Here are some points, each followed by its number:
[-43   6  34  88 -68 -27  47  10  80   2 -29  67  61  29 -46  55 -46 -30  55  22  29  49  17 -32] 0
[-36 -61  63   4   9  70  48 -31 -23   3  39  23 -27   8  23   0  -5  52  40 -40   5  64 -31 -58] 1
[-95  38  35  10  57  -2   5  27  25  -7 -44 -89 -22   1  15 -32  59  47  -7  21  33  -1 -43  26] 2
[ 29  16  14   3 -10 -67 -69 -33 -61  -4  14 -58 -21 -50 -29 -48 101  85   5  53 -62  41   6  49] 3
[-97  -2  71  56 -33 -39   2  12  53  50  -5  40  75 -24 -68  85  12  24  25  55   8   1  33  17] 4
[ -1 -44  14  78 -72   6 -26 -28 -29  25  24  79 107   6   5  32  38  48  57  57  70 -10 -21 -31] 5
[ 79 -37  -8 -15 -39 -49 -15 -66  -3   9  12  15  27  45  -4 -53 -51 -75 -19 -34 -24  -4 -64  26] 6
[ 37 -60 -25 -17  10  27 -46 -61  31  -4  -5 -21  27  17 119 -74  24  -7   2  -1  16  23 -49 -12] 7
[ 77  -2  -8  -1  25   3 -51 -62  10 -23  -1   6  13  44  47 -85 -21 -30 -10 -30  16  20 -53  49] 8
[  4  28  49  15  14  58  16  25  19 -52   4  26 -59 -49 -67  29 -41   0 -47   6  38 -38  41 -34] 9
[-86  22 -45 -36  51   3  40  54  39  35   0 -57  10  26  34  -1  87  53 -24 -17 -14 -29 -32  43] 10
[-31 -18 -18 -70  57 -10 -38  18 -17 -13  30   9 -99  -1 -30  20 -32   8 -51 -15  14   0  55 -43] 11
[-13 -32  33  50 -21  41 -48 -22 -24 -34 -74   2  81 -27 127 -11  91  80  40  46  48  12   4 -44] 12
Which three points above are nearest to each new point? Their numbers follow each, nearest first.
[-49  -7  11  72 -60 -19  42  22  81  55   0  56  92  39  25  86 -48 -44  25  24  25  31  30 -34] 0 4 5
[  65  -20  -26   13    0  -32  -51  -79 -118   16   41   30    4   21  -31  -28  -20  -13   34   26  -22  -17  -27
  -16] 6 8 3
[  4   6  32 -21 -44  -6  74   6   5  45  66 -22 -18   4 -86  56 -22 -29   6 -40 -59 -63  25  17] 9 11 4
[-23  32   8  32 -17  32  45  -5  77 -41 -35 107  38  19  19  69 -46 -28  28 -13  34  65  24 -15] 0 9 4
[ -9   0   7   8 -12 -51  32 -16  31  20   2  62 -33  30 -61  61 -65 -42  60  19  12  98  45 -24] 0 4 11
[-108  -18   75   25  -47  -60   10   -9   51   10    3   84   45  -33  -80   71  -14   19   11   14  -25  -37  -23
  -43] 4 0 5
[-16 -10 -60 -46  46  -2  59  50 -19 -42  23 -55 -45 -25  36  20 -24 -71 -51  15  13 -42  51 -58] 11 9 10
[   9   14  -10  -61   32  -32    0   49  -38  -33  -10   -3 -115   -8  -82   -2  -46  -12  -38  -22   21    6   48
  -10] 11 9 2
[ 93  34 -25  20  62  19 -32 -53 -22 -52 -25  29   1  47  48  -9   7 -27  -9   4   1 -12 -59   6] 8 7 6
[ 33  -8 -43 -46 -11  -6  13 -24 -24  13  39 -19   3   6 -56 -10 -29 -82 -25 -11 -65 -82  29  18] 6 11 9
[-58 -34   8  47 -37 -21  61   5  61  26  34 117  65  25 -29  57 -52 -27  53  20  24  35  15 -62] 0 4 5
[  -4  -16   46  -12  -27  -70  -55  -10  -45   45   18   62  -17   89 -111   -3  -23   -9   -4  -47  -14   24  -17
  -20] 6 11 1
[ 31  29  18   8  43 -50 -55 -32 -84  10  46 -15  59  37  10  -4 103  98  10  43 -77  11 -20  62] 3 10 8
[-36   4  47  45 -17  54 -54 -19   8  14 -42 -23  21  -5  69  64  73  60 -15  -3  62  25  43 -15] 12 2 5
[ 40  24 -53 -62   6 -44  24  29 -28 -57  16 -69 -64 -31  47  24  -9 -48 -41  28  47   3 104  13] 11 9 8
[ 99  35 -24 -38  18  42 -71  -9 -20  10  31  39 -17  61  56 -54 -19 -28 -21 -33  -1  -9 -54  -2] 8 6 7
[-23  11  34  53 -68 -63  29 -40  42   7  16 100  52  14 -59  46 -75 -47  59  34  22  37   8 -41] 0 4 5
[  9 -35   5  -1 -46  -3  54 -33 -35  13  66 -32   4 -34 -76   0 -33 -42  34 -12 -58 -71 -11  -5] 6 9 1
[ 29  30  18 -54  33 -18 -25  23   7  53  23  57 -93  16 -89 -36 -52   7 -16 -77  -3  14 -10 -13] 11 9 6
[ 98  76  11 -35  33  -7 -79 -22 -91 -33 -47 -25 -50   0  43 -54 -15 -13 -17 -36 -22 -41 -38   0] 8 6 7
